In the rows, zero is written as 128.
Each named move below is a turn or a mirror, shown by a few rows before and after it. Which moves, in which order, take the first row of each later pair to the second? The first pair is answered.
Naze:
[154  98 115 116 123 122 131 139 122 131 140 109 129 136 130 100 168 129
 129 113 121 131 126 102 147 151 114 106 151 123 114 130 128  98 132 146
 116 128 147 129 106 110 143 167 151 117 141] |-> [141 110 136 124 106 111 120 144 119 141 120 115 135 139 132  89 169 132
 122 101 124 155 103 116 131 162 128 114 152 114 116 104 142 122 130 152
 108 106 146 114 112 127 132 141 153 126 137]
[130 144 134 122  96 116 126 147  94 121  96 151 154 131 116 174 125 113
 141 173 123 142 132 145 150 111 142 128 126 157 129 136  82 127 129 136
 133  96 128 138 113 115 144 148 157 104 136] |-> [128 149 143 116  93 111 123 151  99 121  88 147 152 127 118 168 126 113
 133 167 122 142 130 151 141 119 144 129 134 154 135 132  84 135 134 131
 134  90 130 137 117 118 147 142 163 112 134]
[134 156  97 115 141 139 154 116 111 124 121 124 131 120 159 138 147 129
 147 126 141 122 152 114 120 113 120 118 117  96 172 122 129 132 122  97
  95 123 120 118 135 128 157 122 133 120 103] |-> [130 161 107 124 132 133 146 121 108 132 110 125 131 120 164 138 144 134
 147 116 136 138 136 124 109 116 130 129 122  98 174 104 132 141 125 107
  92 112 124 107 139 140 147 118 131 121 109]
[126 143 151 148 132 117 146 155  97 125  92 118  99 112 103 162  71 139
 128 124 139 101 127 105 100 119 151 149 136  87 172 173 175  97  96 176
 190 159  96 139 152  93  98  96 110  91 145] |-> [130 135 147 150 135 122 145 156  95 131  97 112 106 116 108 158  70 130
 133 126 139  99 129 103 100 118 159 154 132  90 176 175 180  94  89 178
 178 160  98 143 151  90  96  97 107  97 145]
teb:
[130 158 142 117 137 114  94 133 155 141 140 153 170 164 130 154  59  96
 125 136 177 104 125 135 128 102 132 133 107 181 111  91 114 121 100 129
 148 120 110 124 103 101 151 148  94 164 145] |-> [127 161 124  96 141 127 105 143 148 138 159 155 155 173 143 156  73 109
 126 116 162 117 147 130 125 118 133 126 111 174 104  67 142 100 120 116
 112 115 118 133 108 107 167 136 114 190 140]
[133 159 147 165  99 103  50 134  89 196  12 102 115 132 165 122 115 152
 154 124 171 155  75 141 133 118 162 139 138  71 197 165 119 165 131 118
 176 148 141 105 141 172  76  95 103 142 104] |-> [138 147 117 126 134 135  82 166  81 184  54 108  78 161 199 116 172 159
 123  59 156 182 123 104 111 157 140  99 166  58 162 122 193 111 167 119
 103 139 170 127 128 164 111  90 153 185  80]
[114 161 136 109 111 127 130 136 143 113 136 144 144 146 149 150 143 149
 124  95 104 163 120 160 113 134 137 115 114 135 114  80 158 132 153 147
  91 114 137 118 137 159 143  61 137 154 114] |-> [121  87 169 146 145 139 100 135 181 107 136 141 139 136 111 119 164 101
  91 115 110 152  85 119 129 144 114 100 130 142 121 121 165 118 110 181
 122 131 138 115 122 103 114 124 120 130 114]
mikub:
[148 148 138 128 137 120 132 139 120 154 137 140  94 126 102 112 138 143
  71  81 127 154  87  89  54 149 123 106 129  70 132 121 140  83 105 164
  89 129 107 111 170 129  95 173 108 167 115] |-> [152 157 121 116 136 116 143 140 111 151 133 139  94 127 115 118 145 150
  77  75 113 150  99  88  55 141 120 105 132  80 124 115 147  76 116 160
  74 131 105 121 173 130 106 165 118 179 112]
[128 121  86 146 184 171 154 105 174  79 162  96 109 114  98 197 120 121
 131 140  85  87 110 106 147 115 103  99  81 160 129 136 133 136 169 108
  68 138 120 106 125  71 133 186 107 117 169] |-> [121 126 100 147 185 171 151 102 172  82 156 103 114 117 102 199 115 118
 128 144  84  92  94 109 142 118 109  98  86 167 123 131 127 148 169 116
  69 129 113 108 123  71 128 192 105 119 172]
[163 111  87 117 109 108 151 129  99 160 123 105  88 126 126 117 142 126
 163 123  77  95 157 150 184 133 140  97 168 104 114 143 126 133 137 107
 145 166 120 121  96 114 153 115 170 127 165] |-> [147 132  97 125 104 105 146 134 108 162 125 100 116 141 128 121 150 117
 164 137  73 110 134 163 187 146 153  95 166 124 102 120 115 152 139 122
 149 146 123 110  82 118 157 114 170 141 177]
[118 139 169 163  96  97  99 113 126 178  60 116 149 120 123 101 119 138
 137 136 127 156  62 152 127 144 152 149 142 111 137 116 108 165 114 162
 173 118 124  99 140 146  96 117 129 119 139] |-> [140 110 158 149 109 101 104 109 113 186  54 124 114  97 110  96 104 157
 137 116 141 146 106 133 120 127 138 156 152  81 147 151 113 133 113 140
 174 153 120 120 161 153  91 119 107  99 131]
Pairs:
Each pair is 2 to 4 moves apart.
[112 152 155 134 131 133 122 190 146 110 140 140 152 130 136 112 178 111
 128 104 123 158 108 132  98 142 150 135 132 128 107  63 151 106 141 134
  88  91 128 111 125 145 135 114 136 132 100] |-> [116 149 172 151 111 108  99 168 133 120  95 140 162 106 111 122 129 113
 153 143 147 137  93 162 105 111 168 173 117 131 129 110 104 128 113 128
 146 105 104 100 144 150 102 104  93  95 114]  Naze teb mikub Naze
[114 166 105 107 117 145 140 140 106 132 149 135 120 152 152 163 139 136
 141 100 117 146 161 135 119 146 137 126 129 130 114  95 144 132 167 111
  91 120 127 136 136 161 141 100 148 162 106] |-> [131 119 100 125 133 139 133 116 128 115 149 119 125 132 110 164 106 115
 152 167 120  89 154 130 161 100 122 123 103 150 129 162  86 125 128 101
 142 156 102 144 135 126 137 163 122 116 127]  teb Naze teb Naze
[118 140 120 127 147 131 106 112 169 111 141 128 168 146 106 156 131 113
 148 200 120  76  90 117 186 112 132 107  78 199  86 155  89 178  89 131
 143 114 107 120 107  84 136 155 122 139 123] |-> [106 167 131 133 129 114 104 108 167 124 126 130 182 142 110 162 111 122
 154 198 118  93  72 139 177 118 149 123  79 200  86 141  87 199  89 137
 151 101 102 104 121  99 124 131 117 141 128]  teb Naze teb teb
[100 125  56 103 167 204 193 158 133  70 199 108 101 179 155 193 159 125
  92 135 109  88 211  74  79 101 107 109 107 170  95 131 145  94 170 110
  90 159 155 163 124  89 152 186 141 171  79] |-> [ 97 132 103 154 127 159 146 114 138  82 125 103 141 139 116 196  79 103
 125 219 143  55 146 128 106  54 145 165  57 199 134 197  44 154 110 111
 198 174 108 141 143  91 104 179  60 110 119]  teb teb teb teb
[111 151 134 142 135 139 126  84 163  78 147 139 154 122 127 178  69 112
 150 184 150 116 138 137 131  75 132 154  66 171 137 136  91 138 122 118
 142 123 131 126 144 112 128 128  76 130 106] |-> [112 141 115 114 161 169 150 114 157  69 186 139 118 150 140 177 117 107
 117 136 136 129 174  92 122 104 107 118  97 156 112  98 160  98 151 121
  85 121 152 143 130 105 150 129 114 159  85]  teb teb teb teb
[128 126 151 143 132 136 110 124 135 159 118 120 132 128 139 115 103 139
 104 118 162 152  95 142 128 132 150 151 132 120 132 119 145 129 113 138
 133 106 140 100 129 137 116  94 124 130 115] |-> [124 146 132 128 140 144 133 135 132 148 143 116 136 146 153 124 121 142
 106 106 142 154 103 141 132 139 145 130 134 134 118  98 158 131 134 138
 110 102 150 107 121 134 141  99 148 148 113]  teb Naze mikub Naze
[144 108 137 143 153 146 134 122 139 109 159 137 117 138 110 116 150 109
  96 117 142 119 124 108 122 147 122 112 150 115 119 146 146 109 126 140
 121 123 146 130 128  99 123 146 127 125 119] |-> [137 129 154 165 139 137 122 122 146 110 154 132 139 138 111 114 144 103
 102 129 136 128  92 124 123 147 139 119 134 133 109 127 133 140 118 153
 127  99 143 111 116  98 121 140 121 128 124]  teb teb mikub teb
[153 160 161  98  59 189  95 131 100  90 117 113 176 139 156 200 103 149
 123 132 128 178  94 173 114  89 126 148 101 159 126  42 147 191 159 167
  98  62 124 131 167 127 145 102 123 140 125] |-> [175  85 149 119 102 196  86 112 128  68 135 103 167 120 104 201 104 105
 117 176 129 119 100 135 159  64  95 132 100 191 136 121 111 167 116 172
 136 109 110 150 144  66 144 187  99  93 140]  teb teb Naze
[105 134 152 155 121 122 102  95 154 116 124 132 148 101 109 150  81 134
 106 166 148 150 110 140 121 105 142 158  92 151 141 146 110 149  99 135
 151 126 129 131 146 125 109 127  88 124 120] |-> [ 94 161 154 149 114 121 108 106 144 121 117 136 154 106 120 151  84 150
 109 147 153 164 111 150 110 111 156 156  93 148 133 125 123 161 113 128
 128 116 133 126 150 147 112  94  92 143 111]  teb teb Naze teb
[ 99 128 143 162 126 121 122  98 134 126  83 138 143 105 159 119 122 129
 141 173 103 161 100 115  90 131 135 181 133 126 138 112 113 162 154 142
 150 139 127 114 129 129 103  92 101 135 121] |-> [107 142 115 145 127 118 136  88 124 115  98 133 135  99 165 139 102 136
 156 176  95 128 139 121  99 116 135 183 118 138 132 133  86 161 160 114
 149 151 119 125 126 141 126  95 101 132 128]  teb teb Naze teb
